In the data rows, 128 means zero.
Some points, each followed by its number:
array([145,  48,  95,  98, 123, 155, 117,  99, 142, 191, 101, 194, 125, 120,
       143,  94, 106, 112, 174, 151, 132, 114, 111, 143]) 0
array([138, 124, 150, 125,  93, 118, 135, 123, 133, 119, 124, 122, 147, 138,
        90, 128, 123, 167, 176, 119, 146, 159, 121, 142]) 1
array([128, 142, 133, 152, 147, 158, 170, 113, 150, 133, 125, 150, 118, 154,
       129, 157, 150,  93, 109, 159,  88, 133, 110, 157]) 2
array([140, 111, 132, 112, 124, 136, 120, 120, 126, 165, 131, 142, 126, 123,
       142, 134, 112, 115, 135, 125, 107, 138, 120, 149]) 3
array([ 93,  68,  75,  26, 109, 151, 140, 106, 154, 181, 131, 175, 171, 100,
       157,  73, 104,  76, 151, 154, 180,  62, 144, 123]) 4
array([125,  13, 104,  53,  77, 108,  86, 140, 110, 156,  46, 197, 154,  51,
       155,   0, 162, 136, 211, 161, 220,  51, 106,  98]) 5
array([ 94, 178, 116, 189, 141, 166, 135,  85, 107, 102, 125, 100, 129, 133,
       153, 158, 141,  86,  89, 122,  92, 130, 106, 186]) 6
array([168, 129, 222, 146,  80,  91, 119, 159,  89,  96,  95, 118, 145, 120,
        95, 113, 182, 176, 192, 123, 132, 183,  90, 132]) 7
array([130, 122, 127,  96, 118, 127, 156, 128, 146, 126, 152, 128, 158, 149,
        89, 144, 110, 144, 154, 119, 139, 143, 139, 119]) 8
array([ 75, 130,  63, 130, 156, 207, 183,  71, 177, 155, 116, 172, 140, 150,
       181, 147, 138,  10,  74, 188,  82,  61, 119, 192]) 9
array([186, 116, 220, 190,  81,  49,  51, 187,  62,  69,  69,  89,  93,  95,
       101,  70, 184, 249, 199,  90, 165, 189,  93,  87]) 10
array([124, 209,  94, 255, 158, 102, 121, 119, 122,  13, 149,  33,  77, 176,
        80, 166, 151, 218, 113,  91, 154, 188, 145,  94]) 11
array([127, 126, 118, 133, 139, 105, 119, 137, 122, 111, 134, 114, 116, 126,
       119, 121, 118, 155, 131, 112, 146, 130, 141, 104]) 12
array([130, 101, 135, 113, 117, 128, 120, 131, 121, 144, 109, 154, 135, 116,
       128, 106, 133, 121, 143, 135, 125, 131, 119, 137]) 13
array([134, 133, 109, 130, 135, 114, 126, 146, 127, 110, 139, 110, 113, 132,
       121, 126, 122, 154, 133, 110, 153, 127, 145, 102]) 14
array([ 97, 220, 156,  58, 107,  89, 166, 166, 123,  71, 234,  24, 204, 145,
        52, 181,  78, 178, 119,  78, 203, 155, 200,  89]) 15
array([167, 128, 147, 147, 137,  72,  94, 170, 127, 104, 135, 111,  82, 136,
        94, 106, 131, 214, 159, 107, 160, 155, 146,  55]) 16
array([ 77, 134,  63, 112, 147, 167, 165, 105, 159, 118, 116, 131, 146, 130,
       174,  94, 148,  59,  86, 166, 151,  54, 132, 125]) 17
array([157, 162, 187, 133, 131,  87, 128, 164, 119, 113, 158, 105, 122, 150,
        99, 163, 127, 173, 132, 104, 117, 171, 139, 101]) 18
array([118, 136, 104,  49, 118, 114, 166, 151, 166, 119, 182, 116, 177, 134,
        90, 127, 103, 151, 139, 124, 200, 104, 174,  77]) 19
array([104, 149, 102, 180, 148, 145, 127, 101, 128, 107, 123, 109, 111, 141,
       151, 156, 132, 102,  91, 129,  95, 134, 126, 159]) 20
array([ 76, 129, 105,  84, 108, 199, 172,  70, 134, 158, 121, 153, 186, 119,
       162, 136, 119,  25, 106, 169, 100,  97, 107, 221]) 21
array([190, 115, 219, 201,  82,  47,  55, 181,  55,  72,  68,  90,  88,  90,
       102,  61, 183, 243, 198,  93, 165, 195,  96,  83]) 22
array([108, 120, 108,  85, 129, 155, 147, 112, 141, 177, 141, 154, 154, 122,
       147, 141, 101,  71, 113, 140, 108, 115, 131, 159]) 23
array([140,  71,  85, 113, 136, 127, 105, 107, 151, 178, 137, 151, 104, 126,
       125, 133,  69, 153, 139, 114, 136, 133, 138, 118]) 24
array([ 83, 222, 112, 136, 120, 118, 191, 112, 150,  36, 213,  34, 195, 170,
        52, 197, 106, 172, 109,  89, 188, 155, 176, 128]) 25
array([102, 122,  67,  35, 159, 124, 107, 138, 131, 199, 187, 130, 120, 112,
       169, 145,  49,  76,  56,  99, 120,  80, 191,  92]) 26
array([135, 108, 134, 129, 112, 130, 125, 115, 128, 134, 129, 128, 134, 122,
       115, 127, 127, 149, 151, 126, 139, 145, 117, 137]) 27
array([ 84, 255, 106, 177, 150,  77, 159, 125, 122,   0, 249,   0, 145, 179,
        41, 225,  89, 226,  77,  44, 204, 181, 212,  84]) 28
array([127, 115, 128, 107, 111, 142, 159, 114, 146, 128, 123, 143, 163, 139,
       110, 121, 140, 127, 153, 149, 145, 122, 119, 146]) 29
array([154, 134, 130, 191, 132,  90, 101, 142, 119,  85, 130,  97,  79, 147,
        92, 135, 129, 223, 163,  88, 152, 175, 141,  88]) 30
array([ 23, 246,  54, 169, 154, 240, 255,  48, 203,  36, 166,  98, 212, 208,
       138, 195, 179,   0,  40, 206, 107,  70, 128, 209]) 31
array([115, 116, 126,  88, 110, 122,  95, 123,  87, 156, 126, 115, 140,  92,
       159, 114, 108, 103, 114, 102, 127, 116, 133, 142]) 32
array([133, 131,  87, 129, 162, 144, 151, 119, 175, 139, 143, 148, 107, 166,
       117, 150, 112, 117, 124, 149, 125, 112, 144, 105]) 33
array([144,  67,  83, 148, 124, 154, 123,  83, 151, 146, 101, 170, 110, 138,
       129, 109, 115, 137, 167, 148, 139, 129, 107, 139]) 34
array([158,  70, 135, 126, 105, 131,  95, 104, 115, 173, 106, 159, 127, 122,
       111, 128,  95, 162, 181, 115, 131, 176,  99, 154]) 35
array([124, 125, 114, 154, 129, 132, 116, 111, 135, 133, 137, 111, 116, 136,
       119, 153, 105, 141, 129, 115, 123, 156, 130, 143]) 36
array([144, 103, 132, 116, 127, 127, 114, 129, 118, 159, 117, 154, 121, 125,
       143, 126, 120, 119, 134, 128, 112, 132, 121, 133]) 37
array([151, 174, 175, 143, 171,  94,  88, 208,  92, 133, 120, 121,  57, 112,
       179, 115, 158, 117,  63, 118,  69, 106, 139,  68]) 38
array([134, 101, 125, 112, 131, 134, 127, 129, 133, 163, 115, 161, 119, 123,
       142, 123, 112, 114, 129, 132, 113, 117, 125, 130]) 39
array([105, 154, 105, 176, 151, 150, 134, 100, 128, 110, 129, 112, 106, 144,
       143, 158, 127,  99,  85, 132,  90, 130, 117, 158]) 40
array([142, 109, 155, 111,  91, 119, 126, 119, 125, 127, 130, 122, 160, 132,
        89, 137, 113, 161, 181, 108, 144, 171, 115, 142]) 41
array([ 92, 169,  61, 146, 180, 169, 161,  91, 167, 121, 175, 121, 118, 159,
       136, 183,  97,  84,  60, 133, 101, 108, 156, 140]) 42
array([118, 114,  83, 105, 144, 134, 136, 117, 156, 155, 148, 137, 123, 138,
       141, 135, 106, 103, 111, 129, 133, 101, 147, 121]) 43
array([ 96, 208, 166,  25, 124,  76, 129, 213,  93,  97, 199,  47, 190,  98,
       145, 124, 112, 121,  69,  83, 176,  92, 198,  68]) 44
array([123, 122, 151,  45, 108, 136, 153, 136, 135, 173, 159, 145, 173, 124,
       126, 147, 104,  93, 125, 133, 121, 111, 139, 145]) 45
array([129, 149, 143, 169, 120, 130, 134, 125, 129,  99, 107, 126, 121, 146,
       117, 134, 157, 147, 145, 143, 121, 148, 107, 134]) 46
array([ 67, 136,  39, 150, 138, 186, 173,  44, 167, 109, 140, 116, 154, 154,
       131, 151, 105,  89, 102, 145, 147,  97, 140, 179]) 47
array([ 84, 132,  97, 186, 115, 190, 178,  64, 146,  92,  95, 136, 158, 149,
       143, 130, 171,  71, 124, 177, 113, 114,  89, 206]) 48
array([126, 131, 105,  65, 165, 113, 109, 174, 129, 165, 148, 136, 107, 103,
       179, 107, 105,  93,  63, 116, 130,  66, 170,  77]) 49
array([151,  97, 122, 105, 152, 126, 110, 137, 130, 188, 131, 158, 102, 123,
       143, 138, 102, 120, 120, 116,  99, 124, 137, 115]) 50
array([ 68, 129,  53, 123, 155, 207, 184,  64, 170, 164, 128, 177, 149, 149,
       176, 142, 128,  17,  80, 188,  88,  65, 116, 188]) 51
array([147,  92, 125, 113, 139, 135,  95, 116, 118, 180, 131, 151, 103, 118,
       149, 149,  90, 112, 120, 117,  91, 143, 123, 147]) 52
array([150,  64, 101,  87, 142, 112,  85, 142, 126, 177, 108, 168,  98,  97,
       151,  86, 108, 127, 137, 120, 138,  97, 142,  95]) 53
array([112, 102,  49,  26, 222, 184, 135, 160, 181, 237, 134, 234,  85, 119,
       241, 112, 111,   0,  15, 186,  41,   0, 152,  95]) 54
array([131, 152, 137, 155, 123, 134, 167, 118, 148, 103, 140, 118, 139, 158,
        82, 153, 136, 153, 145, 138, 142, 159, 126, 132]) 55
array([ 82, 157, 123, 181, 105, 180, 166,  65, 123,  92, 100, 114, 168, 140,
       147, 147, 166,  73, 113, 154, 109, 131,  87, 223]) 56
array([129,  63,  78, 151, 128, 154, 116,  78, 147, 157,  99, 170, 105, 132,
       131, 103, 119, 128, 163, 149, 135, 124, 115, 139]) 57
array([159,  92, 124, 108, 139, 114, 107, 132, 133, 176, 140, 154, 103, 126,
       117, 149,  93, 152, 146, 111, 110, 151, 137, 118]) 58
array([126, 145, 122, 142, 132, 118, 148, 123, 150, 114, 158, 103, 128, 163,
        85, 168, 105, 163, 133, 117, 141, 158, 142, 121]) 59
array([144, 118, 124,  72, 157,  94,  79, 197, 110, 172, 130, 146,  84,  85,
       173,  93, 102, 123,  94, 113, 128,  86, 162,  53]) 60
array([172,  85, 151, 143, 131,  71,  68, 183, 102, 123,  78, 149,  71,  95,
       133,  42, 158, 197, 173, 124, 169, 110, 121,  55]) 61
array([222, 234, 255, 188,   0,  36, 138, 255,   0,   0,  50,  61, 207, 106,
        38, 113, 255, 227, 249, 129,  89, 255,  11, 163]) 62
array([127,  60,  61, 111, 138, 132, 116, 117, 160, 148, 108, 164, 111, 126,
       125,  72, 116, 157, 165, 150, 187,  94, 135,  96]) 63
array([ 19, 241,  54, 164, 149, 240, 255,  43, 199,  43, 160, 108, 221, 201,
       132, 204, 176,   0,  35, 204, 116,  64, 127, 214]) 64
array([142,  67, 109,  86, 119, 158, 155,  85, 168, 192, 142, 186, 147, 147,
        90, 164,  78, 132, 178, 147, 115, 154, 124, 164]) 65
array([ 87, 140, 132, 198, 104, 142,  58,  83,  40, 100,  83,  65, 123,  73,
       199, 124, 142,  79,  92,  91,  97, 147,  94, 218]) 66
array([131, 143, 127, 127, 140, 130, 142, 128, 139, 122, 157, 121, 129, 143,
       110, 160, 119, 141, 129, 121, 123, 150, 137, 127]) 67
array([ 78, 215, 115, 146, 120, 116, 183, 106, 152,  30, 213,  23, 187, 176,
        56, 185, 104, 176, 116,  97, 196, 157, 178, 121]) 68
Which five points above are nearest to each new point, looking only along the 7 directions in which the numbered points spread most? Their numbers follow each, nearest first.
array([110, 127, 106,  48, 117, 112, 157, 139, 163, 121, 175, 119, 174, 125,
        88, 116, 101, 145, 143, 121, 204,  96, 166,  81]) >> 19 8 14 29 12
array([123, 191, 159,  68, 143, 103, 136, 187, 119, 114, 175,  91, 136, 124,
       137, 157, 122, 115,  75, 109, 129, 114, 168,  84]) >> 44 14 67 18 49
array([120, 124, 125, 116, 113, 143, 162, 113, 155, 120, 131, 143, 150, 145,
       111, 129, 128, 120, 145, 149, 138, 124, 134, 142]) >> 29 8 27 67 13
array([166,  62, 172, 149,  79,  78,  41, 177,  63, 100,  34, 140, 103,  53,
       155,   0, 199, 195, 207, 127, 192, 119,  87,  81]) >> 61 22 10 5 7
array([ 96,  96,  44, 138, 138, 165, 132,  48, 154, 155, 156, 134, 136, 148,
       125, 170,  65, 113, 126, 114, 127, 138, 138, 175]) >> 47 43 36 24 23
array([ 82, 233, 108, 163, 179, 137, 150, 114, 121,  78, 194,  48, 120, 158,
       131, 215,  93, 100,  30,  90,  91, 145, 172, 140]) >> 42 40 20 6 67
array([162, 163, 198, 116, 127,  94, 123, 168, 115, 126, 167, 102, 116, 139,
        88, 176, 113, 166, 129,  92, 102, 169, 143, 101]) >> 18 67 59 14 12
array([115, 131, 108,  76, 158, 109, 101, 168, 117, 153, 154, 121, 114,  99,
       176, 110, 102, 100,  80, 114, 135,  73, 168,  79]) >> 49 60 26 43 32
array([144,  66, 108,  85, 114, 146, 151,  83, 170, 195, 141, 189, 150, 151,
        89, 156,  81, 126, 177, 146, 118, 154, 123, 162]) >> 65 0 24 35 34
array([100,  70,  78,  26, 113, 147, 135, 123, 151, 170, 120, 172, 174,  98,
       146,  71, 113,  79, 147, 150, 184,  56, 131, 123]) >> 4 0 63 23 53
array([ 91, 240, 105, 166, 176, 139, 153, 118, 136,  93, 199,  50, 124, 165,
       129, 221, 102, 108,  29, 100,  88, 136, 166, 141]) >> 42 40 20 6 67
array([123,  98,  89,  76, 137, 146, 158, 113, 174, 173, 143, 167, 149, 135,
       124, 128,  87, 105, 129, 145, 139,  95, 147, 117]) >> 43 23 33 39 45
array([115, 198, 255, 255,  52, 150,  77,  85,   0,  42,  14,  43, 170,  73,
       176, 144, 255,  78, 130, 107,  22, 234,   6, 255]) >> 66 56 6 7 62
array([117, 124, 108,  40, 117, 108, 164, 146, 164, 126, 173, 127, 184, 131,
        91, 114, 100, 148, 141, 129, 207,  95, 177,  74]) >> 19 8 14 45 29
array([102, 115,  97, 117, 132, 148,  95, 118,  96, 150, 109, 122, 125,  90,
       195,  99, 127,  72,  90, 126, 108,  90, 130, 155]) >> 32 39 23 37 3
array([151,  65, 102,  96, 115, 154, 160,  86, 169, 189, 147, 178, 144, 156,
        87, 172,  72, 131, 180, 142, 120, 149, 124, 159]) >> 65 24 35 58 34
array([134, 127,  77, 132, 168, 154, 167,  95, 182, 155, 142, 166, 108, 178,
       114, 168, 105, 121, 120, 151, 102, 127, 134, 122]) >> 33 43 2 67 42
array([140, 109, 142, 132, 111, 124, 130, 120, 126, 126, 128, 134, 135, 129,
       107, 133, 129, 146, 154, 129, 137, 145, 116, 136]) >> 27 1 13 41 29
array([124, 107, 134, 121, 107, 159, 145, 101, 137, 137, 101, 167, 160, 134,
       121, 117, 156, 110, 154, 163, 123, 130,  98, 168]) >> 29 13 27 3 39
array([126,  96, 141, 102, 113, 124, 119, 130, 124, 151, 114, 145, 144, 102,
       140, 113, 124, 118, 145, 132, 129, 120, 116, 136]) >> 13 37 39 3 27
array([211, 229, 255, 181,   0,  41, 146, 255,   0,   0,  53,  48, 227, 107,
        34, 120, 255, 227, 255, 129,  89, 255,  14, 174]) >> 62 7 10 22 18
array([ 99,  69,  72,  34, 114, 155, 138, 108, 154, 173, 127, 177, 187,  97,
       154,  80, 111,  80, 142, 151, 178,  54, 141, 130]) >> 4 0 23 63 43
array([ 89, 233, 108, 169, 175, 142, 161, 117, 131,  85, 194,  54, 123, 166,
       129, 233, 105, 102,  30,  95,  82, 149, 173, 145]) >> 42 40 20 6 67
array([ 99, 115, 104, 111, 126, 141,  93, 130,  93, 144, 108, 120, 134,  85,
       198,  95, 132,  70,  89, 122, 116,  80, 124, 145]) >> 32 39 37 13 23
array([128, 121,  75, 142, 169, 167, 169,  92, 184, 155, 151, 166, 108, 176,
       114, 172, 113, 108, 108, 152, 101, 116, 130, 138]) >> 33 2 43 42 40
array([131, 149, 114, 138, 140, 118, 155, 116, 143, 110, 164, 109, 140, 162,
        81, 165, 102, 167, 136, 114, 150, 151, 149, 119]) >> 59 67 55 8 36
array([ 85,  65,  15,  36, 152, 178, 148,  89, 181, 196, 139, 184, 148, 111,
       177,  89,  82,  52, 109, 155, 168,  32, 158, 124]) >> 4 17 43 23 26
array([129, 105,  96, 173, 125, 136, 127,  78, 143, 132, 125, 125, 125, 140,
       103, 148, 103, 157, 156, 119, 136, 163, 123, 163]) >> 36 27 34 1 67
array([126,  18, 105,  51,  69, 123,  86, 149, 122, 161,  46, 194, 150,  59,
       169,   0, 161, 131, 201, 156, 221,  49, 111,  94]) >> 5 63 4 53 0
array([104, 127,  87,  41, 155, 125, 102, 139, 127, 195, 185, 130, 124, 100,
       169, 154,  61,  70,  57,  99, 110,  80, 175, 114]) >> 26 49 43 23 32
array([102, 128,  79,  44, 154, 127, 100, 145, 117, 188, 186, 121, 124,  98,
       183, 145,  61,  70,  61,  93, 122,  73, 177, 114]) >> 26 49 43 32 23
array([ 65, 167, 159, 193,  82, 149,  80,  87,  34,  81,  76,  45, 164,  71,
       199, 115, 176,  57,  76, 101, 106, 137,  84, 241]) >> 66 6 56 20 40
array([128, 154, 141, 131, 125, 138, 167, 114, 142, 101, 143, 122, 154, 159,
        94, 156, 131, 146, 141, 134, 133, 146, 132, 137]) >> 55 67 59 8 1
array([ 84, 119, 137, 135,  86, 166, 102,  65,  65, 148,  99, 110, 170,  84,
       175, 140, 119,  51, 108, 111,  90, 141,  92, 243]) >> 66 56 21 6 32
array([ 91, 117, 147, 146,  92, 161,  93,  91,  63, 137,  77, 111, 162,  77,
       197, 117, 157,  50, 107, 133,  92, 124,  77, 230]) >> 66 56 6 32 21
array([128, 131,  75, 148, 167, 159, 171,  92, 189, 148, 148, 155, 111, 187,
       106, 176, 103, 118, 116, 152, 108, 127, 129, 134]) >> 33 2 42 43 67
array([104, 205, 255, 255,  49, 157,  83,  89,   0,  40,  16,  38, 161,  66,
       182, 148, 254,  72, 116, 111,  16, 231,   2, 255]) >> 66 56 6 7 62
array([118, 247, 255, 100,  46, 120, 208, 197,  86,  31, 112,  68, 240, 119,
       109, 133, 255,  81, 132, 168, 126, 144,  82, 172]) >> 7 46 56 55 29
array([165, 135, 228, 107,  83,  67, 103, 186,  77, 100, 121, 102, 154, 101,
        98, 100, 155, 194, 182, 104, 160, 171, 123,  98]) >> 7 18 16 1 41
array([ 98, 122, 105, 106, 131, 150,  94, 124,  93, 141, 107, 117, 130,  86,
       191,  95, 124,  62,  86, 126, 128,  79, 124, 149]) >> 32 23 39 17 37
array([176,  55, 128, 126, 113, 105,  82, 127, 113, 175, 112, 157,  91, 111,
       118, 115,  93, 181, 182,  99, 134, 168, 123, 122]) >> 35 58 24 27 37
array([105,  70,  73,  27, 112, 141, 140, 120, 165, 170, 130, 171, 171, 104,
       141,  80, 111,  92, 142, 154, 177,  58, 138, 119]) >> 4 63 0 43 23
array([137, 101, 147, 127, 110, 120, 121, 124, 126, 136, 128, 139, 135, 134,
       108, 124, 126, 151, 156, 124, 142, 149, 123, 135]) >> 27 1 41 13 37
array([125, 161,  70, 151, 203, 145, 139, 131, 162, 135, 172, 123,  77, 162,
       144, 182,  89, 110,  51, 114,  96, 108, 165,  99]) >> 42 33 43 40 20
array([126, 146, 128, 175, 145, 155, 162, 111, 143, 114, 116, 137, 121, 157,
       133, 156, 154, 103, 126, 152,  82, 136, 108, 144]) >> 2 40 20 46 6
array([151,  67, 106,  97, 119, 153, 148,  82, 168, 204, 145, 188, 139, 155,
        88, 167,  81, 137, 174, 144, 110, 159, 123, 157]) >> 65 24 58 35 0
array([210, 232, 255, 192,   0,  42, 141, 255,   0,   0,  55,  62, 216, 115,
        42, 123, 255, 230, 255, 126,  88, 255,   9, 172]) >> 62 7 10 22 18
array([ 47, 255, 150, 210, 136,  81, 208, 149, 117,   0, 255,   0, 196, 199,
        43, 233, 161, 208,  40,  53, 212, 181, 209,  89]) >> 28 68 25 15 11
array([134, 125,  74, 152, 170, 161, 169,  94, 188, 141, 154, 166, 110, 175,
       114, 169, 109, 120, 114, 150, 110, 118, 143, 124]) >> 33 43 2 42 67
array([110, 108, 187,  19,  64, 153, 154, 129, 112, 176, 122, 158, 223,  88,
       153, 114, 140,  49, 142, 158, 119,  99, 101, 191]) >> 45 21 23 29 32
array([ 81, 133,  55, 108, 151, 166, 164, 114, 157, 121, 117, 147, 152, 127,
       173,  89, 152,  58,  90, 175, 142,  46, 136, 129]) >> 17 43 51 9 23
array([ 94, 219, 167,  86, 122, 106, 160, 182, 105,  74, 163,  70, 178, 124,
       133, 133, 164, 103,  78, 122, 148,  99, 155,  89]) >> 44 14 67 12 18
array([136, 112, 145, 125, 108, 122, 116, 120, 121, 139, 127, 130, 134, 127,
       110, 123, 130, 154, 165, 123, 144, 148, 117, 139]) >> 27 1 41 13 37
array([147, 116,  98, 145, 133, 119, 148, 118, 163, 119, 158, 131, 119, 165,
        70, 147, 101, 189, 162, 121, 164, 154, 142, 100]) >> 59 8 55 67 14
array([120, 216, 174, 111, 172, 122, 144, 192, 114, 124, 159,  98, 125, 125,
       163, 149, 155,  66,  33, 131,  78, 100, 147,  97]) >> 38 49 40 20 2
array([132, 137, 102, 163, 144, 126, 119, 105, 137, 128, 145, 110, 106, 136,
       120, 158, 111, 146, 117, 104, 113, 155, 130, 140]) >> 36 67 59 12 20
array([143,  90, 115, 127, 134, 129,  98, 113, 121, 181, 137, 146, 102, 121,
       140, 142,  82, 124, 126, 113,  98, 147, 128, 148]) >> 52 50 3 58 37
array([111, 155, 164, 209,  93, 153, 132,  98,  94,  77,  69, 111, 138, 116,
       138, 120, 197,  97, 133, 157,  94, 152,  70, 196]) >> 56 46 6 48 20
array([115, 108, 122,  74, 125, 159, 147, 115, 132, 174, 142, 151, 155, 113,
       149, 132, 101,  76, 115, 141, 114, 100, 130, 167]) >> 23 45 3 39 43
array([159, 165, 192, 119, 129,  96, 126, 173, 118, 112, 156, 108, 121, 142,
        96, 162, 129, 167, 131, 103, 106, 172, 137, 101]) >> 18 67 59 14 12
array([117, 215, 122, 252, 152,  96, 127, 128, 122,  15, 149,  38,  82, 170,
        81, 150, 148, 214, 103,  96, 160, 166, 151,  87]) >> 11 30 68 59 28
array([116, 211, 109, 252, 156, 101, 133, 123, 123,  10, 157,  33,  96, 169,
        77, 160, 150, 215, 114,  97, 164, 178, 150,  90]) >> 11 30 68 28 59
array([127, 154, 124, 139, 130, 119, 152, 123, 148,  90, 166,  98, 137, 159,
        85, 157, 117, 170, 140, 114, 162, 151, 145, 118]) >> 59 55 67 8 14
array([151, 109,  94, 118, 173, 110, 105, 156, 145, 175, 146, 156,  73, 129,
       136, 134,  92, 137, 107, 123, 108, 109, 152,  72]) >> 50 58 24 43 53
array([115, 127, 125,  81, 122, 146, 143, 117, 134, 161, 132, 141, 153, 122,
       145, 139, 100,  81, 110, 138, 112, 106, 135, 156]) >> 23 45 3 43 39
array([ 89, 216, 148,  47, 107,  84, 167, 164, 128,  62, 241,  23, 208, 142,
        58, 181,  84, 190, 118,  78, 211, 146, 202,  88]) >> 15 25 68 44 19
array([149, 161, 189, 123, 123, 103, 136, 166, 121, 121, 154, 102, 134, 145,
        92, 167, 125, 174, 128, 102, 106, 168, 134, 103]) >> 18 67 59 55 1
array([123, 164,  61, 161, 202, 143, 136, 121, 160, 139, 165, 123,  66, 158,
       146, 181,  89, 107,  49, 118,  92, 109, 168,  96]) >> 42 33 40 20 43
array([121, 160, 128, 142, 121, 136, 169, 112, 145, 102, 145, 121, 145, 163,
        92, 163, 129, 143, 140, 133, 130, 152, 127, 138]) >> 55 67 59 8 46
array([108, 111,  74,  39, 159, 128, 102, 128, 125, 202, 173, 131, 122, 102,
       167, 132,  57,  77,  65,  94, 118,  82, 179, 105]) >> 26 49 43 23 50
array([130,  15, 103,  53,  70, 114,  77, 148, 117, 157,  49, 191, 152,  57,
       166,   0, 154, 125, 206, 154, 220,  62, 108,  91]) >> 5 63 4 53 0
array([125, 122, 130, 114, 116, 150, 163, 101, 146, 125, 131, 144, 150, 140,
       113, 141, 134, 121, 153, 146, 137, 132, 109, 154]) >> 29 27 8 13 55
array([ 80, 238, 108, 169, 178, 138, 155, 109, 125,  85, 195,  41, 128, 162,
       138, 229, 100,  98,  21,  90,  91, 135, 166, 147]) >> 42 40 6 20 25
array([142, 209, 255,  95,  70,  81, 160, 204,  75,  61, 138,  79, 206, 120,
        91, 143, 196, 143, 141, 131, 111, 172, 106, 134]) >> 7 18 1 41 46
array([ 94, 233, 110, 169, 181, 137, 152, 111, 139,  91, 203,  48, 120, 161,
       121, 235,  90, 109,  32,  88,  88, 146, 167, 142]) >> 42 40 20 6 59
array([133, 169, 147,  87, 167, 117, 127, 183, 134, 150, 169, 128, 111, 127,
       146, 156, 114, 103,  77, 122, 102, 111, 156,  81]) >> 49 50 43 67 60
array([106, 130,  69,  48, 163, 118,  93, 135, 132, 191, 179, 121, 124, 108,
       175, 150,  51,  92,  64,  91, 127,  89, 178, 111]) >> 26 49 43 50 32
array([ 91, 110, 155, 132,  71, 166,  90,  66,  58, 147,  93,  83, 181,  70,
       187, 137, 129,  51, 126, 113,  85, 155,  82, 255]) >> 66 56 32 21 6
array([ 74, 112, 107,  88, 108, 197, 167,  66, 144, 161, 128, 153, 197, 123,
       161, 151, 120,  20, 112, 160,  97,  95, 102, 217]) >> 21 51 23 9 48
array([129,  78,  60,  61, 161, 155, 138, 116, 180, 210, 161, 181, 122, 143,
       138, 135,  73,  97, 115, 148, 129,  86, 159, 112]) >> 43 23 24 50 33
array([ 70, 128, 108,  86, 105, 196, 170,  74, 140, 164, 119, 148, 198, 115,
       161, 145, 125,  23, 111, 161,  98,  95, 109, 213]) >> 21 23 51 9 56
array([115, 115, 116,  84, 128, 154, 140, 108, 139, 174, 144, 151, 153, 130,
       141, 146, 104,  83, 114, 131, 111, 107, 134, 153]) >> 23 45 43 3 39
array([132,  23, 104,  54,  75, 113,  82, 149, 114, 157,  51, 186, 157,  55,
       161,   0, 163, 128, 206, 164, 222,  55, 112,  99]) >> 5 63 4 53 0
array([136,  74,  77,  65, 132, 146, 152, 124, 185, 171, 126, 192, 131, 138,
       121,  96, 107, 118, 151, 163, 159,  80, 142,  89]) >> 63 0 4 43 39
array([124, 127, 121, 132, 119, 152, 164, 112, 158, 122, 132, 142, 152, 149,
       107, 134, 129, 117, 157, 149, 127, 130, 120, 147]) >> 29 55 8 27 67
array([155, 159, 185, 123, 120,  89, 133, 171, 116, 118, 161, 115, 126, 139,
        84, 170, 122, 176, 136, 108, 109, 168, 135, 105]) >> 18 67 59 1 8
array([ 99,  66,  74,  26, 111, 147, 134, 120, 154, 173, 121, 167, 170,  95,
       158,  63, 109,  82, 144, 153, 184,  54, 144, 129]) >> 4 0 63 53 23
array([132, 103, 131, 106, 109, 134, 127, 132, 119, 150, 120, 143, 145, 116,
       130, 105, 127, 116, 151, 136, 144, 120, 119, 139]) >> 13 37 27 39 29
array([177, 100, 151, 158, 124,  92,  93, 156, 115, 132, 107, 144,  78, 126,
       103, 100, 132, 200, 165, 115, 140, 158, 120,  89]) >> 16 30 61 12 14
array([119,  93,  77,  35, 179, 186, 182, 142, 196, 225, 117, 243, 122, 130,
       195,  93, 143,   0,  74, 212,  80,   8, 131, 113]) >> 54 51 9 17 4
array([118,  76,  58, 132, 146, 138, 105, 113, 149, 145,  98, 159, 103, 121,
       146,  76, 131, 130, 138, 143, 162,  82, 132, 101]) >> 63 57 34 53 39
array([166, 156, 193, 120, 132,  91, 125, 165, 117, 126, 164, 109, 120, 139,
        96, 165, 115, 164, 129, 100, 109, 177, 141, 105]) >> 18 67 59 12 14
array([ 70, 135,  38, 145, 140, 186, 174,  49, 168, 116, 142, 115, 155, 154,
       133, 158, 107,  76, 100, 147, 146, 101, 142, 181]) >> 47 42 17 48 51
array([ 73, 113, 110,  84, 102, 199, 170,  67, 141, 165, 116, 156, 195, 113,
       170, 136, 128,  15, 103, 167,  92,  89, 107, 225]) >> 21 51 9 23 48
array([136, 105, 122,  85, 108, 127, 152, 123, 157, 149, 149, 146, 152, 143,
        90, 134, 104, 149, 171, 128, 158, 135, 140, 119]) >> 8 29 27 1 41
array([ 86, 233, 100, 166, 172, 139, 160, 111, 137,  91, 198,  49, 128, 163,
       128, 223,  97, 103,  33, 103,  91, 146, 167, 148]) >> 42 40 20 6 67
array([111, 199, 255, 255,  53, 147,  81,  89,   0,  45,  22,  38, 151,  77,
       186, 152, 248,  77, 125, 113,  20, 239,   7, 255]) >> 66 56 6 7 46
array([131, 128,  76, 145, 169, 162, 170, 104, 183, 150, 154, 160, 111, 175,
       111, 173, 101, 112, 116, 154,  99, 123, 144, 120]) >> 33 43 2 42 67
array([105, 121,  71,  43, 160, 123,  96, 140, 126, 193, 174, 131, 115, 100,
       173, 150,  55,  90,  60,  93, 129,  76, 180, 103]) >> 26 49 43 60 50
array([150, 167, 183, 131, 138, 102, 129, 167, 113, 114, 161, 102, 117, 136,
        95, 152, 129, 166, 117, 107, 121, 160, 148, 101]) >> 18 67 14 59 12
array([125, 128, 130, 120, 119, 137, 159, 119, 150, 122, 132, 138, 155, 140,
       115, 141, 136, 120, 148, 143, 127, 131, 126, 140]) >> 29 8 27 67 55
array([114, 171,  52, 159, 212, 147, 125, 101, 145, 155, 204,  97,  72, 159,
       154, 234,  42, 106,  24,  88,  72, 134, 178, 128]) >> 42 40 20 26 33
